(in the rows, 128 means zero)
Each path below is one point turned by a fixed rotation once a step. After each direction that follows a path, write how fast that rotation turns it, in degrees per step (0 if it stays still).
Each turn is a multiple of 5 degrees from 10 to 175, or 0.
Each row of a path follows its step; steps can be skipped.
path 1
step 0: [129 107 137 128 133 127 121 134 121 124 108 130 133 130 126 131 131 125
 119 129 134 137 130 126 125 123 138 127 136 120 125 131 124 129 130 127
 132]
step 1: [135 125 132 121 128 127 131 131 135 130 135 133 130 128 137 124 140 125
 123 123 139 126 134 132 125 135 128 134 122 126 107 113 126 122 126 127
 137]
step 2: [142 138 114 124 125 121 122 133 126 136 128 126 128 136 125 122 131 133
 128 134 120 124 128 135 118 138 120 134 119 131 125 134 122 131 133 117
 124]
step 3: [134 125 119 134 124 129 132 128 114 122 117 137 120 131 124 127 132 140
 133 128 142 132 127 126 130 124 130 125 126 145 143 129 133 128 132 128
 127]
step 4: [124 133 132 131 130 136 136 130 127 137 131 133 124 131 126 126 126 136
 116 134 136 125 123 110 133 118 128 113 128 132 113 127 130 126 122 133
 132]
step 5: [129 119 131 131 132 132 123 143 135 133 126 133 138 125 123 123 124 122
 121 131 128 122 114 128 130 127 133 130 131 118 124 133 113 126 131 118
 114]
step 6: [137 125 136 128 126 122 129 132 125 119 127 121 127 132 129 126 137 121
 125 125 143 140 122 143 128 136 134 131 122 123 130 129 125 111 134 134
 131]
step 7: [141 138 124 114 129 115 134 132 126 132 136 134 126 132 132 131 127 122
 122 121 128 130 131 133 126 126 124 126 120 141 118 140 130 138 126 134
 136]
step 8: [136 123 124 130 125 135 133 139 125 127 119 142 139 123 126 125 117 141
 129 132 115 132 133 125 126 130 120 128 128 140 133 132 125 131 138 125
 132]
step 9: [127 115 131 130 130 138 120 121 124 125 120 124 125 126 124 128 125 142
 121 131 144 125 131 122 117 120 128 125 132 131 122 132 129 112 126 126
 136]
step 10: [134 130 130 126 124 126 122 135 134 130 128 139 133 137 125 130 139 127
 129 125 132 111 125 123 130 122 131 134 126 121 109 127 129 122 115 131
 119]
step 11: [138 138 131 131 130 119 119 144 129 127 127 130 123 133 127 121 129 135
 125 134 123 132 123 138 127 145 141 130 129 131 132 121 119 124 130 127
 120]
[126 127 130 129 131 128 129 131 128 129 129 128 128 128 122 130 130 126
 128 130 127 127 128 128 130 129 134 127 130 127 128 129 126 125 122 129
 128] => 65
[130 123 127 130 130 128 124 126 125 127 125 125 128 126 128 127 126 129
 129 128 128 127 128 128 127 131 129 125 122 125 133 130 128 126 129 128
 127] => 120
[126 128 129 129 128 135 129 130 131 130 126 128 128 130 130 126 127 130
 130 127 131 128 130 127 127 129 130 126 130 126 129 133 127 132 128 130
 131] => 80
path 2
step 0: [119 119 127 130 138 133 121 125 135 135 131 127 137 115 126 126 128 121
 142 130 132 139 125 125 134 126 134 121 126 133 118 134 134 124 131 125
 129]
step 1: [123 126 128 133 123 132 126 126 119 115 130 140 128 121 127 131 118 141
 121 128 126 134 123 134 134 132 141 126 129 131 124 136 124 131 118 123
 135]
step 2: [129 118 113 120 120 126 116 128 122 131 135 132 127 143 126 130 125 125
 129 129 129 128 119 130 114 130 131 123 133 129 129 126 138 135 128 126
 132]
step 3: [129 125 116 128 132 135 132 120 136 125 140 120 120 123 123 129 124 123
 133 131 124 132 133 127 131 126 136 131 111 128 121 123 132 136 137 134
 133]
step 4: [121 131 121 128 130 139 127 128 125 138 123 132 130 122 127 113 115 128
 114 118 125 132 127 124 126 125 140 124 131 124 125 132 117 125 126 132
 132]
step 5: [118 123 125 135 118 124 128 121 126 132 136 124 133 125 123 129 123 129
 134 124 112 129 128 129 112 135 127 129 136 131 131 136 134 121 128 120
 130]
step 6: [140 129 119 127 121 127 140 126 115 122 135 132 123 129 123 135 124 134
 139 128 127 131 127 118 128 127 137 134 127 123 125 129 130 123 133 143
 129]
step 7: [127 131 121 121 123 131 118 132 127 126 122 122 133 131 125 118 125 127
 116 115 125 123 123 119 131 131 125 131 120 117 128 129 136 128 142 132
 134]
step 8: [130 136 128 128 130 127 129 128 136 137 130 127 137 115 135 119 127 136
 131 136 118 122 139 125 116 135 135 127 122 133 137 133 130 128 136 131
 130]
step 9: [125 135 132 128 131 125 140 125 119 134 133 126 134 128 119 129 119 131
 133 137 128 120 118 121 137 132 130 124 137 118 133 129 123 117 126 131
 138]
step 10: [130 135 130 134 116 125 119 130 124 123 120 122 126 133 121 127 133 127
 137 119 124 115 119 128 136 131 135 123 129 136 127 135 137 124 135 130
 124]
step 11: [131 137 128 114 128 127 126 132 123 129 133 125 130 125 128 123 135 141
 126 131 135 132 143 123 135 138 134 132 129 137 128 124 143 131 130 131
 131]
[129 129 128 125 129 127 128 130 126 126 132 131 129 131 127 130 131 130
 125 126 128 127 127 131 127 125 130 132 126 127 128 131 134 128 128 128
 126] => 80
[125 130 132 126 129 130 126 128 128 125 124 131 125 129 128 127 126 129
 129 124 125 127 123 131 130 128 128 130 128 127 129 128 125 130 129 131
 129] => 125
path 3
step 0: [130 135 123 135 125 121 132 126 128 130 118 113 121 126 122 123 115 111
 139 121 132 132 128 128 126 131 136 119 127 128 125 126 138 139 123 125
 119]
step 1: [117 129 122 128 123 135 131 132 130 117 116 122 129 128 123 127 121 114
 132 124 125 116 132 136 122 124 133 130 133 135 120 142 138 123 121 131
 116]
step 2: [124 129 132 144 131 137 123 122 120 117 125 121 130 136 128 115 123 133
 134 130 126 116 132 128 115 131 137 132 137 135 130 126 138 123 123 134
 130]
step 3: [131 140 128 145 129 135 135 118 130 131 121 119 125 144 124 125 122 134
 135 133 122 130 126 133 130 122 130 133 130 130 115 123 131 139 123 136
 128]
step 4: [135 126 123 135 119 121 133 122 123 116 117 121 132 137 129 115 123 129
 125 126 127 119 128 134 140 121 127 134 126 122 113 133 124 135 124 125
 117]
step 5: [123 126 115 138 121 141 132 113 122 119 124 137 125 129 136 115 117 131
 131 117 133 123 134 131 126 130 122 137 126 123 130 134 128 128 125 122
 124]
step 6: [127 140 129 131 117 144 130 121 123 127 123 123 131 132 129 126 124 135
 134 125 136 124 128 124 126 141 131 143 115 119 126 134 131 130 131 141
 129]
step 7: [131 137 123 133 127 124 121 124 116 131 126 129 139 135 124 126 127 126
 134 118 133 127 127 116 134 129 131 131 115 124 121 122 129 133 115 138
 113]
step 8: [120 122 118 128 125 128 123 117 118 132 128 114 121 131 124 130 121 121
 130 121 128 123 138 120 134 127 116 129 121 134 127 139 125 133 113 132
 120]
step 9: [120 129 130 136 125 126 130 125 123 135 129 111 122 124 129 121 111 125
 127 121 134 124 136 123 126 141 132 123 127 117 125 139 139 119 121 129
 128]
step 10: [126 138 126 141 130 128 127 128 137 128 123 124 131 126 117 129 124 122
 140 127 143 126 124 127 122 132 124 129 130 128 120 136 149 127 119 133
 120]
step 11: [131 130 128 128 133 123 119 121 126 119 113 113 127 136 124 122 125 113
 142 132 134 120 132 127 122 127 135 133 128 140 127 129 133 133 125 128
 121]
[130 128 126 123 122 130 126 127 128 129 130 127 132 130 130 128 126 129
 127 125 131 130 129 128 129 128 124 130 129 126 127 124 127 127 127 129
 129] => 35
[127 127 127 128 131 132 130 125 127 123 127 128 131 128 130 126 131 133
 129 129 126 131 127 129 128 126 129 129 128 124 126 128 125 132 129 127
 128] => 35
[129 127 129 127 128 125 129 125 128 129 128 129 130 129 126 131 128 124
 130 131 129 128 130 129 131 127 128 127 129 127 128 124 128 133 131 129
 121] => 100
[130 130 131 128 132 127 128 129 129 126 129 128 127 129 127 129 128 127
 125 121 129 130 127 130 129 131 128 130 133 128 131 130 124 129 129 130
 127] => 0
[132 128 128 129 129 127 129 130 130 128 126 128 128 134 125 128 132 130
 133 128 132 131 128 125 129 128 130 128 126 129 129 127 127 129 126 130
 131] => 95
